In the rows, zero is written as 128.
Rotation paths and how fast each direction turns (degrees each step)
Each turn is a multiple of 5 degrees from 10 to 175, or 0.
Rotation 1:
[128 121 135 109 135 118 135 135 140 130 147 115 132 122 138]
[104 128 136 136 122 118 116 133 129 132 138 138 123 122 112]
[136 134 120 127 143 107 117 135 137 143 122 117 134 132 128]
[116 130 134 113 131 127 128 134 136 119 149 121 139 111 132]
[118 126 129 135 121 113 119 139 136 142 136 131 111 130 112]
[126 130 132 127 148 106 118 125 133 133 122 121 147 124 133]
[119 135 119 119 124 132 121 147 137 124 150 121 131 117 121]
[122 123 145 124 127 106 126 130 138 147 132 128 113 131 127]
[117 131 122 135 143 112 115 127 133 120 130 130 150 120 121]
[127 135 123 112 126 127 121 147 134 140 141 109 123 121 128]
[115 125 150 129 131 109 128 121 145 133 136 137 125 124 124]
[123 127 109 137 135 110 110 142 123 127 131 127 135 125 118]
[121 138 135 108 130 125 127 131 138 143 136 107 134 124 134]
[122 122 140 137 130 117 124 138 143 125 147 144 123 119 115]
[118 129 114 127 131 100 114 135 122 136 120 117 127 129 132]
[120 139 136 117 136 131 128 127 143 133 145 115 147 123 119]
[126 123 138 133 126 116 117 151 135 132 137 135 111 116 124]
[112 128 119 122 132 101 122 117 136 132 123 123 137 135 129]
[128 133 131 127 138 132 123 144 129 135 151 117 143 119 114]
[120 133 138 123 123 114 118 138 146 136 126 130 111 118 135]
[120 119 118 128 138 104 125 123 134 126 140 130 142 134 118]
Directions:
[122 122 132 128 133 136 129 129 132 132 128 129 120 126 126]
120
[130 124 134 125 130 124 128 131 120 132 125 124 126 125 137]
155
[132 126 132 124 133 125 134 120 134 131 128 127 132 133 129]
145
[128 125 120 129 135 125 129 130 133 121 123 129 127 125 134]
125
Rotation 2:
[119 140 131 127 153 122 115 138 139 123 135 129 134 114 125]
[127 120 133 130 140 129 113 134 140 130 146 109 121 118 118]
[117 130 122 114 144 132 122 125 152 122 140 116 133 129 128]
[120 130 130 117 150 124 131 131 131 128 149 124 112 117 130]
[123 129 130 128 144 127 130 126 135 132 155 124 142 125 114]
[121 137 132 118 144 124 120 143 140 132 139 121 137 108 132]
[122 124 129 135 145 127 110 128 139 116 143 119 124 116 119]
[124 129 127 116 143 130 119 136 149 134 142 111 125 135 123]
[114 126 124 114 142 127 133 123 138 120 149 122 125 113 133]
[124 136 131 127 155 122 128 131 133 132 151 132 129 127 118]
[124 125 133 122 134 128 123 136 137 136 148 114 142 109 123]
[118 136 126 127 149 126 110 130 145 116 133 125 132 117 127]
[126 122 132 123 143 128 118 133 139 132 146 109 113 126 121]
[117 128 122 115 142 131 132 120 146 124 148 120 135 126 126]
[121 137 132 117 152 121 131 136 131 131 147 130 121 115 130]
[125 126 132 133 142 127 122 130 133 131 153 119 142 115 113]
[119 136 130 118 143 126 114 141 147 129 133 118 136 116 130]
[120 122 128 128 145 129 115 126 138 118 143 116 113 116 124]
[123 130 126 116 146 129 129 128 146 135 149 117 129 138 121]
[116 130 129 116 142 125 135 130 134 127 148 124 128 108 133]
[123 136 133 134 153 123 120 131 133 129 147 131 135 119 115]
Directions:
[124 132 127 127 132 126 128 127 126 120 123 134 123 121 134]
130
[127 120 128 131 122 130 130 123 124 124 133 124 127 119 127]
160
[127 129 127 123 130 127 140 125 124 131 135 133 128 130 129]
70
Rotation 3:
[135 115 143 120 135 150 122 132 137 124 125 116 122 131 126]
[138 122 129 131 145 149 134 127 128 126 117 120 139 122 120]
[133 114 131 116 149 134 126 117 144 122 117 125 131 133 125]
[133 116 137 131 142 141 126 125 133 105 134 119 132 122 126]
[145 119 140 130 151 139 129 136 130 125 118 127 131 133 136]
[139 101 127 121 140 139 123 122 130 127 124 121 130 117 129]
[130 122 130 134 145 151 116 125 144 125 128 123 128 127 128]
[136 118 144 119 137 146 133 130 132 123 119 115 127 132 120]
[136 120 125 131 149 142 135 120 131 122 117 123 142 122 121]
[133 113 136 121 148 130 122 122 145 115 126 124 127 135 130]
[139 114 138 132 142 144 126 134 126 113 132 119 133 122 131]
[143 113 132 127 149 140 125 133 132 135 116 128 131 128 132]
[131 107 127 121 137 146 121 119 137 125 125 117 128 119 124]
[132 129 137 133 146 151 124 130 141 119 125 121 131 133 123]
[138 115 140 116 141 139 139 126 129 121 114 118 132 131 121]
[135 115 124 132 151 134 126 119 134 116 124 126 140 121 129]
[137 113 143 124 145 136 118 130 141 117 130 122 123 133 134]
[141 114 135 133 139 148 128 135 123 124 126 118 133 119 128]
[138 116 126 124 149 142 123 125 140 136 114 126 130 129 127]
[129 113 133 123 136 146 123 119 139 115 129 113 129 123 119]
[136 129 138 134 150 145 131 131 135 116 120 123 136 133 124]
Directions:
[126 130 133 124 132 131 134 122 128 134 135 127 131 126 136]
0
[125 131 125 126 124 138 126 127 131 137 125 124 126 128 123]
60
[129 136 126 135 136 129 125 130 132 132 125 134 130 133 131]
155
[128 122 119 125 131 123 128 120 129 133 124 131 131 124 128]
110
Rotation 4:
[128 140 122 121 109 105 133 128 135 131 140 122 119 129 129]
[137 128 129 125 123 109 118 131 129 143 133 109 117 128 117]
[131 136 128 128 115 107 126 121 131 147 133 137 115 129 120]
[132 140 132 132 109 112 125 138 131 134 120 115 112 133 122]
[132 136 125 119 113 105 125 140 131 134 143 129 119 122 127]
[132 133 126 128 118 108 129 120 133 140 134 106 117 133 120]
[137 131 132 125 119 110 117 133 130 148 128 133 115 127 117]
[128 144 126 130 106 110 133 128 134 134 125 123 114 135 126]
[135 134 128 122 116 108 119 146 130 134 136 117 117 124 124]
[129 134 124 125 116 104 131 115 134 142 142 123 118 128 122]
[137 132 133 131 119 112 118 132 129 146 123 118 112 132 116]
[130 140 127 125 107 108 129 133 132 138 131 137 115 129 126]
[133 137 126 126 114 108 125 138 133 130 131 107 116 130 123]
[134 131 127 121 120 105 122 128 132 144 144 128 119 124 121]
[132 137 129 135 115 110 126 121 131 143 121 116 113 137 119]
[136 137 131 123 112 109 120 144 128 139 128 134 114 125 124]
[128 141 124 126 111 106 134 128 134 128 136 113 118 131 127]
[138 128 130 122 123 109 116 134 129 144 137 116 118 125 118]
[129 138 127 130 113 107 129 116 133 144 129 132 115 132 121]
[135 137 131 128 112 112 121 145 129 137 119 118 112 131 122]
[129 138 123 119 111 105 130 132 135 133 142 128 119 125 127]
Directions:
[131 135 124 125 136 130 132 129 127 131 129 128 118 128 131]
0
[130 124 130 131 132 129 125 119 127 138 125 130 127 129 123]
90
Rotation 5:
[125 121 128 147 124 127 136 126 136 120 120 133 136 138 149]
[113 129 128 132 120 129 109 118 114 125 129 139 131 139 129]
[111 134 129 138 117 114 136 138 135 124 118 132 138 131 131]
[116 128 131 135 131 140 128 115 128 120 126 149 130 130 143]
[121 123 134 139 106 121 125 125 124 133 120 129 133 145 132]
[107 135 121 141 131 124 120 128 131 115 130 134 138 123 138]
[117 126 128 129 123 125 135 126 129 129 114 149 127 149 131]
[116 130 141 138 110 138 122 126 123 118 125 129 139 123 138]
[113 131 121 146 129 115 125 118 133 137 126 135 129 139 137]
[118 124 126 127 118 129 123 135 125 108 123 143 140 139 134]
[106 137 140 137 120 126 131 119 123 137 115 136 128 128 129]
[123 122 123 143 117 130 130 125 141 122 132 135 138 136 146]
[115 128 128 134 126 122 111 120 111 121 118 138 130 141 129]
[106 133 128 133 113 125 137 138 138 128 126 135 139 131 130]
[123 129 132 142 133 133 126 113 130 118 117 145 129 130 142]
[114 124 129 134 107 129 121 126 122 134 130 130 136 148 134]
[112 136 128 141 128 116 119 129 133 114 122 136 137 122 130]
[113 125 126 129 126 134 139 125 126 130 121 146 129 146 138]
[122 129 144 140 106 130 116 120 130 121 122 133 135 126 132]
[106 131 119 146 132 119 128 125 126 133 129 128 132 137 142]
[122 126 128 126 117 127 122 129 132 113 122 152 136 140 129]
Directions:
[130 126 122 133 127 122 118 127 126 128 133 121 129 132 130]
100
[135 125 130 128 120 124 129 133 136 123 126 128 132 129 126]
160
[125 125 125 128 127 130 137 136 125 130 129 121 130 133 133]
170
